The same turns and mirrors carry the whole set onto itself, and each row onto the other rows of its family. Which rows share a family with each named row? Give them in list order.
These 20 rows form 4 families of 5 rows each.
z_289: [  4 -15  10  -4 -11   5  -6  22]
z_387: [-18   3   1   1 -11  -7 -16  18]
z_418: [-7 -2 -8 -9 13  8 -9  1]
z_348: [ 9 10  7  9  6  3  5 10]
z_859: [ -2   1  -4 -14   6  12 -19   8]
z_212: [-12   7   2  13  -9  -8  -5   3]
z_693: [ -9   0  -6 -13   2   8 -21   5]
z_329: [ -3  12   8   7 -14  -2 -14  12]
z_611: [ 8  5  6 -3 11  6  1 25]
z_627: [-10 -20   3   3  -8  -5   1   9]
z_975: [-19  -2  -4   6   2 -11   0   8]
z_904: [ 9 14 10  5 -5  5 -7 18]
z_449: [  0   7   7  -6  -5   3 -16  29]
z_715: [  0   0  -5 -12  13  13 -12   5]
z_344: [-4  7  1 13  3 -5  6  1]
z_307: [-12  -2  -8  -9   6   5 -15  -1]
z_124: [ -7 -17   7  -1 -16  -1  -9  15]
z_626: [ -1 -20   4   2   1   0   8  11]
z_333: [-4  0 -1  4 16 -3 10 12]
z_83: [  7 -16   9  -2  -1   7   4  18]

Same family as z_387: z_611, z_975, z_449, z_333
Same family as z_715: z_418, z_859, z_693, z_307
Same family as z_348: z_212, z_329, z_904, z_344

The same turns and mirrors carry the whole set onto itself, and each row onto the other rows of its family. Which rows share a family with each named row? Give them in list order.
These 28 rows form 7 families of 4 rows each.
z_361: [ -3   0  15  12   5  -3  -1 -15 -20   6]
z_6: [-9 26  2 -9 -1 10  2  1  1  7]
z_988: [-12  -2  10 -10   6   2  11  -8 -18  -5]
z_752: [ -8 -13   3  17   2   0   6  -2 -12   7]
z_689: [  2  14   8   3   1   5  16  -3 -20  -1]
z_17: [  0  -3   7  19  -2  -4  -6  -4 -17   8]
z_138: [-17 -12   5  10   7   0  -4 -10 -13  -2]
z_802: [-10   6   3   9  -8  -4 -16  -1  12   6]
z_854: [ -6  -1   5  17   1  -7   4 -13 -16  12]
z_945: [ -8   3   6  -4   2   5  23  -3 -13   5]
z_176: [ -2  -4   9  20  -6  -8  -1 -10  -7   0]
z_254: [-13   8  -5  17   2  -1 -14   1   4  12]
z_861: [-9 23  4 -5  5  8 -9  9  5  0]
z_63: [-21  -2  -2   1   6   5 -15   3   3  -2]
z_563: [-11  10   1   6  -3   2 -21   1   3  16]
z_766: [-14   7   5  18   5   4 -18  -5   0   8]
z_60: [  2 -10   4  11   0   1 -12  -9 -13   9]
z_263: [ -5  20  -2 -11   4  17   5  -1   0   1]
z_797: [  0  11  11   0  -5  -2  18  -8 -10  -6]
z_585: [-13  11   1 -15   0   6   5   7   6  11]
z_331: [-14  -5  -2   6  -1   1 -12   8   7  13]
z_294: [-14   8   3 -19   6   5   0   5  -2  -6]
z_356: [  7   4   5   1   4   8  12  -4 -19  -4]
z_376: [  2  13   8  -7   1  -5  16  -3 -17   6]
z_884: [-5 23 -3 -8  1  2 -1 11  5  6]
z_898: [ -8  21   5 -10  -7   2   4   0   9  -1]
z_667: [  1  16  14 -11   4   1   9  -1 -15  -2]
z_978: [-11   7  -2   0   0  11 -18  -6   7  14]

Same family as z_752: z_945, z_585, z_331
Same family as z_63: z_988, z_138, z_294
Same family as z_361: z_861, z_766, z_667
Same family as z_263: z_60, z_356, z_978

The same turns and mirrors carry the whole set onto itself, and each row onto the other rows of its family. Which rows share a family with each named row? Give them in list order.
These 30 rows form 6 families of 5 rows each.
z_456: [-14   6   2   8  24  -6 -19  17   5  11  10   5 -19   4   2  -3 -22   7
   8 -17  17  24  -4  -5   8  21  -8]
z_340: [-11  -1   4  21   7   7 -30   6   1   8  -1  19 -11 -18   7   1  -9  17
 -10  -2  17  21   4  -5 -15  12 -17]
z_918: [  1  -1  -8  10 -16   4 -16  12  17   2   3  22 -16 -14   5  -8  -8  21
  -8  -3 -16  24  -1 -13   1  -5  -5]
z_674: [  5   1  -2  10 -10  -1 -28   9  18  -1  -3  17 -16 -13   0  -1  -1  10
 -16   7  -2  26   5  -8 -15  -5  -5]
z_683: [ -9  -3   6  19  15   2  -2   0  -8   3   9   0 -26  -1   8   3 -11   7
   5 -22  19  21   1  -7   4  17  -5]
z_827: [  7   7  -5   3   1  -4  -3  11  25   6  13  11 -24  -1   5  -1 -13   6
  -6  -7 -23   9  -6   3   7  -9   1]
z_828: [  1   4 -10  12 -11  -7 -32  20  12  10  -3  22  -9   4  -5   5 -14  18
   3   2  -3  29   5 -14   5   0  -7]
z_941: [  1   2   1   8  14 -10 -11  12  18  22   9  -4 -27  24   0  -6 -18   4
   1 -15   4  24  -6   0   6   2   4]
z_55: [  8  15   3   9   6  -7 -11  11  28   2   2   6 -18   2  -7   8  -1   6
 -13  -1 -15  15   2   8  -3 -10  -1]
z_598: [  8  12   1   6  13  -1 -11  20  19  -3   3   9 -14  10   1   5   6   2
  -3   1 -20   7   0  -4   3  -7   2]
z_446: [ -7   0  18  16   9  10 -10  12  -1  11  13  -1 -26   2   2  -8 -15  12
   9 -11  22  14  11  -8   6  19 -13]
z_77: [ -5   4  14  12  18   4 -10  -3   1  14   6   8 -18   0   2   3 -18   8
   0 -14  28  11   9   0 -10  14  -8]
z_519: [  3   4  15  14  13  -3  -8  14  13  19  15  -9 -31  14   9 -10  -9   3
   1 -11   2  -3   1   6   6   2  -8]
z_479: [ -1   9   6   5  13  -2   6   3  14  16  11  -1 -24   6   7 -11 -18  13
   1 -26  -1   5  -4   4   9  -1  -7]
z_312: [  8   2  -6  10  -8   9 -26  12   8  -3  -6   8 -17  -1  -3   0   0  17
 -11   8  -6  28   6 -13  -2 -12 -15]
z_108: [  7   7  -5  19  -1 -11  -7  11  13   0   2  11 -18   5   5  14   4   6
  -1  -9 -22   8  -1  -2   8  -8   5]
z_167: [ -8  -5  -8  13  -6   8 -24   4  -2  11   7  22 -16 -20  13  -4 -22  21
  -4  -6   7  17   0  -9  -1   6 -21]
z_458: [ -9   1   6   5  12   6  -4   2  -2  11  13  15 -18  -9  11  -7 -25  13
   7 -21  16   7   2  -8   4  17  -9]
z_236: [ -6   2  -8   4   1 -10 -39  16   0  11  -1  13 -16  -5   7  -6 -22  11
   3  -7  20  23   1 -12   1  10 -20]
z_810: [  7   1 -11  15 -19  -7 -23   7   2  -6  -7  11 -19  -9   5   5   1  15
  -5  -5  -6  23   6 -13   3  -9 -12]
z_807: [  7  -1   1  16 -22   2 -29  20  12   5   2   8 -22  -4   1  -8  -2  16
  -5   8  -7  18  10 -10   2  -7 -16]
z_713: [  3   4  -7  13   4 -15 -25  23  23  18   5  14 -15  16   5   1  -8   5
  -1  -2 -17  16  -8  -3   3  -4   5]
z_365: [ -5  -6  -2  11  10  10 -34  12  -8   1   3  15 -17 -13  15  -2  -8   6
  -6   5  13  15   2 -13  -9   9 -19]
z_251: [  9   6   7   6  21   1  -6   4   6  15   6  -7 -25  22   7  -2  -8   1
  -2 -12   5   0   0   3   0  -7  -8]
z_741: [ -9  -2   5  18  -1   6 -34  21  -2   4  10  14 -20 -18  10  -3 -11  11
   1   6  10  11   7  -9   1  15 -23]
z_215: [  4   0   3  18  13 -10  -1   1   5  14   7  -6 -29  15  14   0  -3   2
  -1 -22  -1   5  -6   3   3  -4   2]
z_711: [  7   8   9  15  -2  -2  -9  25  24   5  12   6 -23   8  -3   2   0   6
   2   4 -20   6   6  -1   9  -2   1]
z_232: [ -9  -3  -7  18   3  -4 -28   8 -11  -4   2  11 -20 -21  17   3  -6   9
  -2 -10  12  19  -1 -10   1  11 -20]
z_386: [ -8   1  12  15  24  16  -8   7  -7   7   5   5 -16   7   3  -1 -10  13
   5 -13  20  16   6 -11   0  16  -9]
z_147: [  3  14  15   6  21  -9  -3   5  19  12   3  -1 -18  11   2  -4  -5   4
  -5 -20   6   1   2   7  -6  -1  -1]

Same family as z_365: z_598, z_312, z_251, z_386
Same family as z_810: z_683, z_108, z_215, z_232
Same family as z_519: z_446, z_807, z_741, z_711
Same family as z_167: z_918, z_827, z_479, z_458

The same turns and mirrors carry the whole set onto itself, and each row onto the other rows of its family. Which rows share a family with each named row? Give them in list order.
These 28 rows form 7 families of 4 rows each.
z_955: [  9   5  19 -12 -12 -16  10  -1  11   7  16]
z_688: [ 26   1  -2   1 -10 -12  11   8  11 -14  26]
z_949: [ 11   5 -12  -3  -1   0  14  -7   4  24   9]
z_515: [  2   6  17 -13  -9 -11  15  -2  13   4  11]
z_895: [  8  -1  -9   5  -4   5  12 -10   8  20   8]
z_139: [ 20  19  -7 -11 -15   9  10  15  -2   6  11]
z_335: [ -2   5   9 -11 -12 -20  12  -2   8   3  17]
z_679: [ 17  -3 -10   0  -2   6  16  -7  -1  14   3]
z_310: [ 12  -1 -11  -2  -1   5   4 -12   6  17   5]
z_979: [ 14  -3  -9   4  -6 -12   5   0  19 -14  24]
z_883: [ 18  22 -15 -12 -17   8   7   9   4  -1  18]
z_513: [  2  10  12 -12 -13 -14  10  -6  16   2  23]
z_362: [13  2 -7  5 -2 -4 18 -5  0 19  4]
z_583: [  7   2 -13   0  -3   0  12  -6  -4  18   6]
z_582: [ 19  15  -8 -14 -14  13  12  13   3  -5  13]
z_564: [10  5 -7  0 -3  3  8 -8  6 25 10]
z_962: [ 22  21 -11 -10 -15   8   2   8   2   6  22]
z_216: [ 16  -2  -1   7 -12  -7   8   2  13 -18  23]
z_603: [ -1  10   5 -15 -12 -16  12  -8  16   4  11]
z_653: [  5  -2  14 -14  -8 -15  13  -4  14   4   9]
z_217: [ 24   1  -1   4 -10  -8  12   7  18 -15  25]
z_279: [ 17   0  -8   8  -9  -4  10   5  16 -12  31]
z_655: [ 23  -1  -8   4  -6 -12  13   7  10 -15  23]
z_278: [ 18  19  -7  -5 -16  15   6   8  -1  -1  14]
z_815: [ 24  -7  -6  -2  -7 -11   7   4  11 -16  21]
z_354: [  4   2   8 -16  -8 -19  16  -4  15   5  14]
z_685: [ 22  19 -13  -8 -12  15   7   8   8  -1  14]
z_72: [ 22  18 -18 -11 -13  11   4   5   5  -2  17]

Same family as z_310: z_955, z_962, z_815
Same family as z_139: z_679, z_979, z_513
Same family as z_688: z_564, z_653, z_72
Same family as z_883: z_515, z_895, z_655
Same family as z_685: z_949, z_217, z_354

The same turns and mirrors carry the whole set onto itself, and each row onto the other rows of its family. Which rows share a family with each named row? Give them in list order.
These 32 rows form 4 families of 8 rows each.
z_650: [ -6 -17   0   2  -5   8  -3   5   2   9  -5 -16]
z_84: [ 10   3   2  11  -1  16 -10   2 -18  14 -20  -3]
z_509: [ -2  -1   3   1 -24   1 -13 -10 -19   3   4  -1]
z_971: [-10  -7  -6  -3  15   6 -17  16 -10  24  -8  -3]
z_195: [-11  13  -4   1  -5  -2 -20   1 -30  19  -3  10]
z_225: [ -6 -13   2   8  -3  10  -8   4   0   4   3 -21]
z_516: [ -3  11  -5   2   0  -2 -26  -4 -29  15  -1   9]
z_572: [-11 -11  -8  -2   1  18 -12  -8 -16   2  -2  12]
z_172: [ -7  -6 -10   3  20   5 -17  10  -8  21 -11  -6]
z_37: [ -4   7  -9  -3  -1  -3 -21  -3 -27  20  -8  14]
z_609: [-15 -13  -7   2   2  10  -8  -9  -7   1  -6  12]
z_934: [-11 -13 -13   0   2  12 -12  -8 -16  -2 -12   9]
z_209: [-11  -5  -4  -6  19   4 -13   5  -9  25  -9  -3]
z_272: [-14  -5  -5 -13  -7  -7 -23  -1  -6  12  11  -1]
z_242: [  6   0   0  21   2  12  -9  -1 -20  15 -15  -6]
z_532: [  1   4   2   6  -6 -12 -18   9 -12  22  -4 -20]
z_948: [  2  -2  -3  11 -23   2 -16  -5 -18  -1   3  -4]
z_547: [-12  -7  -4  -3  17   7 -19  15 -14  22 -10  -3]
z_372: [-19  -9  -8  -6  -4  -9 -19  -1  -9  10  15  -4]
z_518: [  1   0  -1   9 -20   1 -12 -16 -17   0   2  -4]
z_228: [-14  -7  -7 -16  -6  -6 -21   1  -7   9   9  -1]
z_374: [  2   5   4   8  -9  -4 -16   6 -12  26   4 -19]
z_432: [  6  -2  -1  18   3  13  -6   1 -21  13 -17  -6]
z_849: [ -2   8  -3   4   1  -2 -26  -2 -31  20  -2  10]
z_480: [ 12   1   1  14   3  13  -4  -5 -20   9 -12  -2]
z_552: [  3   0  -3   7 -21   0 -10 -14 -12   2   3  -5]
z_888: [-21  -7  -7 -10  -8  -7 -25   5  -7  15   5  -5]
z_755: [ -6 -15  -3   2  -5   8  -4   2   3   4  -4 -17]
z_521: [  2   6   6   5  -6  -5 -18   8 -12  25   6 -17]
z_36: [  7   6   0   4  -6  -4 -22   9 -20  22   1 -20]
z_658: [  2 -19  -2   3   0   8 -10   0   3   6  -2 -17]
z_892: [-11 -11 -10  -2   5  10 -13  -6 -14  -3 -10  12]

Same family as z_658: z_84, z_195, z_572, z_209, z_532, z_948, z_372
Same family as z_892: z_971, z_272, z_518, z_374, z_432, z_849, z_755
Same family as z_509: z_225, z_172, z_37, z_609, z_480, z_888, z_36

The same turns and mirrors carry the whole set onto itself, and each row onto the other rows of its family. Which rows share a family with each named row? Give them in list order.
These 20 rows form 4 families of 5 rows each.
z_530: [ -6  -4 -10  12   5  12  -2  -3 -10  -5  -3  14   7   7   1  -6 -18   1
  -1  -8 -14]
z_395: [ 16   4  15   2  -3 -13   3 -18  -3   0   0   1   0  -3 -15  16   2   2
 -12   0   1]
z_28: [  5   0  -2   5  -2  -2  12  -1 -18  -8   0   8  12 -12 -12   7 -16   6
 -22   5  17]
z_86: [ -8  10  15  19  18 -14   3   5   1   1   6  -5  12  -5  12  14   1  -6
  -3 -13   8]
z_255: [ -9   2  18  10  17 -20   1   3  -3   4   2  -8   8  -3   9  14  -6   0
  -3 -22   1]
z_293: [  2  -5 -15  10  -3  11   2  -1 -10  -2   0  10   1   9  11  -7 -10   6
  -6 -10 -15]
z_30: [  0  -3   0   2  -4   5   8   5 -20  -9  -3   1  12   2  -7   7 -17  11
 -20   7  18]
z_790: [ -9   5  17   9  12 -17   4  16   3  -6   1  -4  10  -2   8  13  -5  -9
  -6 -19   4]
z_2: [  3  18  -3  12  -5  -7   2  -6  -1 -15  11  -2   7   0  29   2 -15  -3
 -20  -8 -14]
z_177: [  0  -2 -16  17  -1   6  -1   5  -3  -7  -3  14   2   7   7  -8 -16   6
   2  -2  -6]
z_842: [  6   8  17   5  -3 -16   4 -18  -3   4  -7  13   4  -1  -9  17   1  -2
  -3   2   5]
z_96: [  8   6  10   2  -3 -21   4 -22  -3   4 -12   1  -1   3  -8  16  -4  -2
 -11  -2  -3]
z_271: [  3  15   6   5   2  -4   6  -1   3 -11  20   1  11  -2  29   9 -17   3
 -16  -6 -14]
z_782: [ -5  -2 -13   6  -7   8   7   2 -10 -10  -2  11  10  10   0 -12 -11   5
  -4 -12 -11]
z_781: [ -1  20  -4   6   0  -5   5 -10   4  -6  16  -1  15   0  29   7 -15   3
  -5  -1 -11]
z_645: [ -5  12  10   4  18 -18  -4   9   2   3   3  -1  12  -1  13  18 -10  -4
  -9 -23   3]
z_703: [  8   4  15   8   5  -9   3 -23   4   6  -8   0   8  -3 -14  17  -2  -2
 -14  -6  -1]
z_146: [  9   0  -3   8  -6  -1  14   1 -13  -9  -9   3  19   0  -2   5 -10  13
 -16  10  19]
z_113: [ 11   4  -6   5   5   0   9   6 -13  -8  -1   1  17  -1  -8   8 -13  11
 -25   9  17]
z_984: [  5  14  -3   5  -5  -5   9  -9  -4 -11  18  -1  17 -10  28   7 -11  -3
 -14  -6 -15]

Same family as z_96: z_530, z_790, z_113, z_984
Same family as z_782: z_28, z_2, z_645, z_703
Same family as z_293: z_395, z_255, z_30, z_271

